(in the rows, 128 means zero)
Families of rows that turns and mirrors carry onto each other, the same ones carrying the whole set onto itself: the rest of each named row's family, in list order
4 families of 8 rows
q105: [115 149 119 131 159 139 132  96 156]
q275: [110 118 101 127 116 113 139 119 135]
q300: [119  98 130 114 139 116 121 117  97]
q679: [117 109 118 157 133 116 140 131 121]
q147: [109 122 132 137 124 109  91 110 115]
q39: [128 157 118 139 148 143 119  93 148]
q472: [134 143 121 144 159 148 123  92 146]
q111: [123 122 110 141 121 103 146 109 123]
q546: [107 113 134 124 122 119 106 117  97]
q266: [146 141 123 150 165 146 127 103 134]
q78: [ 97 114 132 132 118 125 100 107 103]
q530: [135 142 122 148 165 150 125  93 145]
q710: [ 96 133 141 134 153 162 116 131 126]
q191: [136 137 134 147 172 153 121  96 119]
q146: [127 125 102 136 111 114 133  98 126]
q728: [112 108 128 122 125 119 108 116  94]
q695: [122 115 123 161 133 107 144 110 122]
q458: [ 92 118 137 126 129 113 109 115 109]
q297: [102 122 136 126 151 173 119 124 132]
q30: [135 133 129 146 175 140 135 105 136]
q325: [116 151 125 127 152 149 115  83 135]
q952: [ 97 136 140 144 143 165 131 122 136]
q808: [105 132 136 146 144 171 109 122 125]
q757: [119 118 107 136 123 108 146  98 134]
q389: [125 126 121 117 146 174 120 119 124]
q696: [130 118 117 166 125 115 134 113 115]
q713: [124 122 113 152 123 102 146 114 123]
q631: [107 122 133 121 152 171 121 124 131]
q186: [124 100 127 125 127 131 113 112  93]
q12: [111 125 125 110 153 163 125 126 125]
q354: [119 124 124 118 148 171 146 118 129]
q593: [137 104 121 121 136 115 105 111 102]

Same family as q12: q39, q266, q78, q710, q695, q757, q186
Same family as q275: q679, q147, q191, q325, q952, q354, q593

Families of rows that turns and mirrors carry onto each other, the same ones carrying the whole set onto itself: the rest of each named row's family, in list order
4 families of 4 rows
q988: [119 110 114 120 129 129 117 170 118 110 143 111 129]
q937: [126 151 154 150 129 131  97 116  97 128 107 145 127]
q206: [115 116 148 147 154 129  93 152 145 108 111 121 150]
q703: [120 148 164 151 126 140  94 127 102 126 109 146 130]
q40: [123 120 150 141 156 124  97 137 149 114 103 112 147]
q448: [128 140 120 149 134 106 150 122 102 142 119 135 114]
q729: [117 115 112 114 135 126 125 169 122 112 136 113 118]
q579: [127 118 107 119 128 123 117 162 110 107 142 112 125]
q289: [126 132 121 143 134 102 150 123  99 138 118 133 111]
q891: [115 112 149 140 150 129 101 148 153 116 112 113 147]
q377: [121 105 116 118 126 124 119 165 115 109 144 113 124]
q968: [128 144 125 136 127 110 153 127 101 137 123 130 108]
q279: [125 157 153 152 133 137  94 119  99 130 107 143 131]
q194: [116 119 148 145 153 135  99 146 155 120 112 113 149]
q454: [129 150 159 162 130 127 101 118 102 123 108 143 139]
q265: [120 133 121 150 131 107 158 135 108 139 123 134 113]

Same family as q703: q40, q579, q265
Same family as q937: q988, q448, q891
Same family as q377: q289, q279, q194

Families of rows that turns and mirrors carry onto each other, the same ones carrying the whole set onto itself: the rest of each named row's family, in list order
4 families of 8 rows
q834: [115 107 146 113 132  99 144 108 109 149 131 129 136 177 124 114 174  91
 120 138 144 164 117 121 143 157 161 145 105 145 138 164 105 131 152 152
 129 144 118 153 142 132 137 127]
q228: [110 112 158 125 137 125 139 107 114 149 148 127 145 183 126 139 175 119
 129 131 154 160 112 140 155 144 150 136 107 155 155 163 120 132 141 157
 148 147 113 153 133 122 144 127]
q285: [140 137 119 133 145 150 107  96 109  91 136 156 127 137 141 141 134 113
 130 117 124 102 126 133 130 162 144 129 127 134 144 105 108 122 120 153
 100 158 141 135 120 135 129 126]
q548: [133 137 107 113 149 157  98 143 125 123 139 148 127 138 159 139 139 140
 155  98 119 147 114 151 137 156 136 135 157 102 146 128 113 118 139 137
 113 134 111 138 112 150 123 115]
q868: [138 136 124 140 135 144 131 111 107 146 144 151 125 113 146 168 144 143
 148 104 140 151 130 121 165 163 152 145 138 154 185 131 142 111 127 139
 112 132 135 136 117 150 127 103]
q683: [122 122 110 137 149 158 107 144 118 128 136 144 118 137 163 145 144 139
 155  90 107 150 124 148 137 160 140 147 151 123 139 102 118 114 138 142
 105 123 127 132 114 141 128 119]
q562: [126 143 122 112 149 165 104 118 114 103 128 153 134 142 139 137 127 118
 135 104 148  94 130 135 129 159 142 128 128 137 144 132 108 130 131 145
 110 171 128 141 125 132 126 122]
q827: [127 113 106 120 125  98 135  95 120 137 149 113 136 152 140 109 154 115
 110 129 139 169 111 133 145 133 144 157  83 147 135 190 121 125 154 150
 113 123 151 133 160 138 118 118]
q740: [141 120 120 128 144 147 131 143 123 130 137 143 114 139 159 145 158 129
 150 103 137 150 122 139 157 157 148 145 159 119 153 104 134 117 134 136
 130 146 119 141  89 132 133 110]
q905: [101  91  99 138 124 108 140 110 128 124 129 115 123 155 145 101 155 118
 132 120 130 185 113 157 136 141 132 142 106 120 114 171 108 126 160 129
 130 133 122 127 119 122 113 129]
q574: [127 143  94 131 134 155 108 104  99 102 131 159 116 117 119 140 137 125
 123 112 122 119 110 139 141 141 136 124 128 130 145 108 110 113 119 161
 102 135 143 116 105 153 109  99]
q958: [122 112  96 129 143 121 130 106 139 114 142 118 141 172 138 105 166 120
 121 131 132 153 105 171 141 113 139 146  99 123 122 164 102 138 163 143
 139 134 137 136 115 111 130 125]
q601: [145 125 102 129 141 161 123 102 132  99 142 150 127 137 149 136 125 123
 129 120 138 106 129 136 152 155 148 146 107 164 147 121 114 119 124 142
 114 169 147 139 111 116 122 112]
q43: [137 150 121 121 147 160 103 114 117 137 154 147 140 124 152 152 134 149
 147  96 134 136 124 122 137 165 139 134 135 127 180 144 132 111 126 143
  97 127 134 138 147 149 120 116]
q779: [105 127 124 128 130 110 137 107  97 159 130 132 142 153 105 129 194 118
 130 123 142 180 107 144 154 124 152 129 120 125 160 163 116 131 159 150
 141 114 120 140 100 146 139 109]
q372: [143 140 127 138 135 143 111 110  99 121 155 142 121 122 155 163 142 140
 137  99 131 138 118 128 146 161 134 134 144 126 165 118 145 112 116 154
 101 130 139 126 136 160 129 117]
q378: [106 103 112 146 122 109 143  80 121 138 143 112 135 142 137 115 150 128
 124 119 145 176 122 127 136 149 133 140  85 146 149 188 127 120 145 134
 112 127 144 127 153 122 110 129]
q403: [120 157  93 111 132 156 102 114 105 121 120 155 131 111 115 136 134 115
 133  92 132 111 120 137 135 137 136 111 134 131 152 137 111 114 135 143
 108 134 141 130 105 157 118 100]
q21: [102 115 122 108 121 103 143 116  99 160 126 133 127 156 104 114 176 103
 112 132 143 182 101 127 153 134 154 140 107 140 139 168 108 121 151 161
 130 120 120 134 127 151 117 100]
q787: [116 126 100 141 137 117 129  73 123 130 149 127 151 145 125 128 152 134
 119 133 134 155 114 155 148 119 144 147  78 157 155 191 111 131 155 146
 122 120 154 131 142 128 124 116]
q711: [122 109 122 132 127 110 132  86 121 137 146 124 140 147 146 105 143 130
 110 127 148 174 124 131 140 127 129 152  81 133 145 188 132 134 152 143
 112 108 134 130 155 133 123 121]
q854: [ 99 100 144 128 126 127 150 105 104 137 138 119 141 173 124 100 168 108
 130 143 151 167 117 124 145 165 150 133  96 147 136 160 106 128 137 141
 126 164 112 147 125 129 126 138]
q229: [109 144  96 120 129 164 115 120  95 119 125 157 124 117 118 131 138 119
 127  94 128 118 123 133 143 143 136 121 120 142 146 103 112 121 135 157
  98 129 155 125  97 147 112 100]
q34: [ 98 117 132 113 121 123 138 110  97 160 127 135 130 152  99  96 173 106
 113 140 153 175 117 134 147 123 137 124  97 140 141 160 108 126 145 150
 122 109 122 140 114 152 123 103]
q37: [132 136 121 135 135 154 116 116 104 128 152 145 136 124 165 150 131 150
 141  84 125 145 121 115 148 163 136 146 126 127 170 119 147 122 133 153
  93 122 142 129 135 149 125 118]
q653: [114  95 112 134 140 114 125 113 137 137 128 122 122 163 144  99 156 119
 125 134 130 180 126 166 128 123 133 153 105 130 115 172 102 125 157 131
 125 107 122 136 134 126 126 121]
q214: [124 132 120 132 141 162 109 110 100 101 123 153 138 140 143 133 130 112
 132  97 125  99 132 122 136 163 151 140 117 151 137 109 112 128 130 152
 102 163 135 138 113 137 139 126]
q60: [112 106 155 125 133 120 133 101 103 143 126 132 145 175 124  98 165  99
 118 143 148 156 127 124 139 144 152 141  97 150 132 167 108 132 141 145
 125 143 102 153 127 142 149 129]
q126: [115 105 104 127 141 101 141 118 131 135 128 121 124 162 134 100 156 111
 122 140 125 172 110 157 141 129 150 160 105 127 114 170  95 128 166 140
 125 125 136 134 144 128 115 121]
q839: [131 132 124 144 150 146 117 135 112 118 134 149 110 131 150 153 143 136
 150 109 119 142 115 151 143 156 138 138 165 108 144 100 118 116 127 144
 111 132 125 128 123 148 125 119]
q685: [139 139  70 132 136 144 121 102 116 110 124 153 125 107 129 127 143 121
 130 112 125 125 123 139 151 135 150 140 121 136 154 121 110 118 142 136
 107 137 154 125  78 140 117  95]
q207: [ 92 113 114 127 112 117 146 101  95 157 130 122 137 143 103  98 176 106
 127 130 135 184 108 126 151 142 144 116 102 139 144 166 109 112 142 140
 122 127 125 136 105 155 119 117]

Same family as q958: q228, q868, q740, q601, q779, q787, q685
Same family as q126: q834, q285, q827, q574, q372, q21, q839

